In the data rows, the value 50 means zero.
Some points, each followed by its number:
41 27 44 21 24 52 58 53 51 53 44 19 62 68 42 67 59 20 50 23 56 53 42 66 37 25 60 37 45 50 54 56 0
67 22 33 12 49 35 23 68 41 11 41 51 38 48 50 68 53 24 66 00 38 43 66 92 54 64 45 33 47 32 33 49 1
47 54 60 46 81 45 18 58 24 21 60 70 21 38 45 57 39 46 60 61 48 57 54 63 90 58 48 52 39 57 39 28 2
60 46 40 39 65 56 69 39 56 73 65 53 63 67 60 40 59 65 38 58 37 77 20 53 40 43 26 65 68 52 49 45 3
46 41 42 50 59 45 66 43 47 51 56 59 51 62 56 34 75 65 45 51 48 55 57 44 47 49 51 56 44 82 37 40 4
36 51 47 54 50 45 59 57 48 49 63 51 20 46 61 42 64 71 40 51 73 46 81 64 59 43 50 50 62 64 60 56 5
45 52 42 53 32 56 78 69 56 39 43 45 78 64 43 45 59 07 60 43 37 42 59 13 34 21 61 20 50 65 46 83 6
68 62 67 93 39 67 19 31 43 68 43 65 46 57 48 37 59 95 55 73 64 39 74 43 60 76 56 69 56 30 52 41 7
51 49 48 77 24 46 58 37 48 40 37 46 39 61 68 39 74 79 45 46 73 63 74 52 56 40 66 72 41 59 59 50 8
41 73 59 83 41 50 51 33 49 41 28 57 34 51 54 58 58 58 72 77 43 63 42 32 54 67 41 80 39 41 61 34 9
47 46 66 35 47 60 51 74 32 60 72 16 86 34 32 65 75 06 47 48 61 20 59 42 38 26 55 21 53 57 44 62 10
66 64 65 43 62 55 60 52 47 53 69 44 69 46 60 41 47 46 42 70 50 54 24 44 53 49 53 62 55 75 50 37 11
29 57 61 78 38 41 54 38 51 52 53 40 38 48 58 43 71 55 47 62 78 31 99 44 54 50 49 51 32 63 67 50 12
49 47 50 49 49 48 49 53 51 76 62 42 41 62 55 48 64 80 42 53 65 52 45 49 50 70 33 60 64 39 72 53 13
60 49 56 50 68 49 42 45 36 51 46 74 36 42 47 41 25 74 55 74 46 64 33 44 62 57 50 63 42 49 48 40 14
52 56 41 42 17 45 59 47 67 39 33 32 71 69 55 65 59 16 65 22 43 47 41 46 40 53 49 35 46 33 56 66 15
36 46 52 74 64 45 19 26 60 71 44 70 13 62 39 45 32 87 57 63 60 55 50 66 58 60 50 56 41 52 59 38 16
39 59 27 47 69 43 60 51 67 38 45 50 44 60 57 63 42 46 47 29 32 62 36 56 43 60 31 52 64 34 58 43 17
52 40 47 45 20 62 49 61 47 52 48 48 59 43 45 51 57 43 57 28 66 32 64 32 41 46 67 38 53 36 43 88 18
38 42 70 78 35 35 46 29 45 73 32 55 14 37 43 44 36 96 55 77 63 62 48 62 65 49 66 76 32 49 52 36 19
49 67 52 67 48 53 62 43 55 66 46 44 46 26 52 41 66 80 42 73 68 35 61 46 33 50 49 71 49 65 40 39 20
60 46 79 60 57 46 21 57 35 53 48 53 26 56 41 50 45 61 67 76 45 52 38 53 64 70 54 69 49 47 55 24 21
54 64 55 83 45 55 47 41 50 46 47 65 43 50 55 38 49 64 47 76 48 62 64 34 60 40 50 67 48 43 47 52 22
54 31 49 38 73 53 29 38 22 39 37 64 20 50 46 67 43 73 77 53 47 63 27 60 27 68 40 87 37 28 52 18 23
60 61 61 46 54 56 70 56 48 49 60 48 70 42 61 44 56 42 42 61 48 56 32 41 42 39 50 56 61 63 52 47 24
49 47 59 72 66 58 42 62 54 77 61 63 52 42 31 33 57 69 41 60 45 39 65 40 56 56 54 33 63 72 41 50 25
30 39 53 75 69 57 40 34 47 48 48 72 14 63 44 52 47 65 49 59 29 73 56 53 52 54 45 76 40 46 52 29 26
New points follow, each followed by the numbers of its three nearest points above, nearest first.
67 55 61 88 37 69 19 27 51 71 39 64 41 66 44 38 59 93 57 66 57 44 67 49 59 76 50 70 61 29 49 40 7 22 16
59 56 33 77 50 56 63 56 51 56 31 65 52 49 41 36 47 83 52 43 52 62 55 21 34 39 58 45 50 52 42 72 22 25 4
37 33 55 70 60 56 49 49 57 84 57 74 39 44 33 26 61 79 43 53 46 36 80 55 54 50 61 32 64 76 33 56 25 4 5
33 53 43 72 78 49 28 53 48 38 56 68 21 55 42 57 26 66 43 42 47 65 59 46 61 55 47 62 45 26 53 46 26 14 16
29 48 44 63 59 52 53 40 57 44 64 59 42 48 59 48 61 48 45 38 51 35 84 65 44 50 60 45 54 64 53 53 5 4 12
34 50 23 47 64 42 67 35 71 47 37 51 42 59 55 60 48 59 47 31 36 65 25 61 22 55 36 68 53 54 50 30 17 3 4
33 59 30 68 50 62 55 20 68 75 49 74 51 50 56 31 54 88 49 53 75 27 73 39 22 60 58 51 53 67 53 67 20 25 4
58 52 55 54 68 48 53 61 38 72 51 44 46 28 42 39 43 94 28 65 70 48 52 45 43 48 51 55 53 54 54 43 20 13 25
62 58 58 44 00 66 59 60 57 52 23 39 74 38 50 36 52 34 58 59 84 14 74 32 41 38 79 22 60 60 68 87 18 6 15
61 63 57 86 47 51 43 46 46 44 54 67 46 59 56 35 52 69 47 75 41 65 64 27 72 52 46 74 48 34 40 48 22 9 14
58 16 50 40 23 44 31 74 53 49 38 32 45 59 28 64 43 36 43 12 45 69 44 61 65 34 56 31 44 34 48 65 0 18 15
47 48 70 38 74 41 25 67 23 23 56 62 28 32 41 59 33 33 63 60 43 58 37 61 91 53 59 46 38 64 39 27 2 21 14
50 45 47 79 33 43 54 40 48 41 41 51 35 60 63 39 75 75 41 51 66 71 77 53 62 39 58 67 40 65 59 49 8 5 22
37 60 41 64 92 32 34 37 51 48 63 50 29 38 46 65 48 53 46 64 28 51 51 52 54 83 16 64 22 42 45 24 26 2 14
45 55 60 78 71 61 41 54 50 77 68 68 58 36 38 37 62 65 40 73 50 34 66 32 58 58 50 38 59 69 46 54 25 20 22
35 41 45 48 62 42 71 37 51 57 62 59 48 60 56 37 78 60 46 53 45 54 60 53 42 41 47 58 48 80 32 36 4 5 24
59 45 48 37 32 52 47 59 57 71 38 30 70 33 33 59 34 50 40 40 59 35 38 44 35 50 52 34 49 29 53 68 18 15 0
41 46 55 49 76 43 52 61 45 44 57 47 35 60 47 57 32 57 43 29 38 59 34 60 49 61 63 56 53 40 59 32 17 14 26
48 43 43 47 60 46 50 50 57 85 63 40 36 68 49 46 61 87 42 51 61 60 41 57 52 63 23 59 68 43 57 47 13 3 5
35 54 67 78 51 60 56 38 44 53 55 64 13 49 60 30 48 82 29 97 62 60 83 34 64 52 59 81 36 61 73 42 22 19 12
36 54 56 68 58 51 48 28 46 36 43 74 20 42 59 47 40 63 56 68 44 68 52 62 64 45 57 82 42 57 51 29 26 14 22
56 33 56 51 21 49 46 76 54 54 25 26 60 46 27 60 34 34 38 26 54 66 36 58 62 16 72 18 45 57 60 62 0 18 15
57 44 43 44 35 55 46 55 56 65 44 38 64 29 40 62 42 52 40 37 63 44 44 50 38 42 47 37 47 30 51 73 18 0 15
33 48 27 58 61 42 65 39 70 47 31 51 40 57 53 57 46 63 44 35 36 70 30 53 22 53 43 68 49 58 57 31 17 26 4
53 59 43 81 59 61 64 48 52 58 37 64 57 40 45 44 45 79 46 47 52 62 46 28 28 37 57 49 49 54 54 61 22 20 24
49 34 42 22 34 50 52 56 49 46 48 31 67 65 45 61 51 22 49 23 54 56 36 57 43 27 59 33 43 55 52 62 0 15 18
42 36 38 43 66 50 63 39 43 49 63 61 53 68 59 37 77 60 48 48 50 57 58 49 39 45 46 57 47 80 41 40 4 24 3
57 69 53 71 59 56 22 34 47 40 45 66 41 48 58 50 52 65 64 61 50 27 77 59 50 82 47 64 62 25 52 34 7 22 21
44 41 47 44 78 41 50 59 45 47 53 51 37 59 45 60 34 57 46 24 33 62 31 63 45 62 52 46 54 37 60 39 17 14 26
45 66 60 78 51 60 61 34 60 80 56 47 59 32 53 35 68 74 36 79 62 36 54 37 35 53 51 64 50 77 47 40 20 25 4
44 45 64 74 46 41 47 29 48 68 40 59 19 42 47 41 40 89 52 77 58 67 48 54 67 52 56 74 35 52 48 36 19 16 14
69 38 42 43 67 50 44 58 44 39 50 69 50 66 52 36 56 61 58 35 35 54 52 58 51 57 54 43 63 62 34 43 4 14 25
33 56 45 63 85 30 33 39 50 47 59 49 23 39 46 69 48 55 46 59 32 53 52 57 53 79 23 70 24 40 47 19 26 2 21
86 68 46 15 26 42 60 51 55 31 39 22 99 60 66 58 65 00 63 51 26 38 34 66 47 47 38 19 56 55 54 51 15 0 24
26 64 39 54 69 47 74 45 63 47 76 60 47 71 62 40 76 30 60 49 31 43 65 43 52 58 33 37 64 71 41 58 4 17 24
67 23 40 09 37 52 35 63 29 43 53 24 75 54 46 74 44 36 50 09 62 51 32 68 43 37 60 44 50 17 45 57 0 1 15
48 24 51 49 19 41 33 72 58 45 34 28 45 57 30 66 51 33 41 14 54 60 55 63 65 37 59 31 41 40 55 61 0 15 18
40 39 36 48 65 37 54 48 42 47 43 44 32 46 48 59 64 76 48 39 56 57 50 58 35 58 40 67 40 55 46 26 4 13 26
58 51 36 54 57 51 62 27 50 57 46 58 62 51 61 42 65 74 46 51 49 52 52 62 37 51 50 60 56 59 42 38 4 20 3
52 39 41 44 29 65 47 56 50 48 44 53 68 42 43 58 52 36 65 21 61 33 52 35 29 41 65 32 49 40 42 87 18 15 6
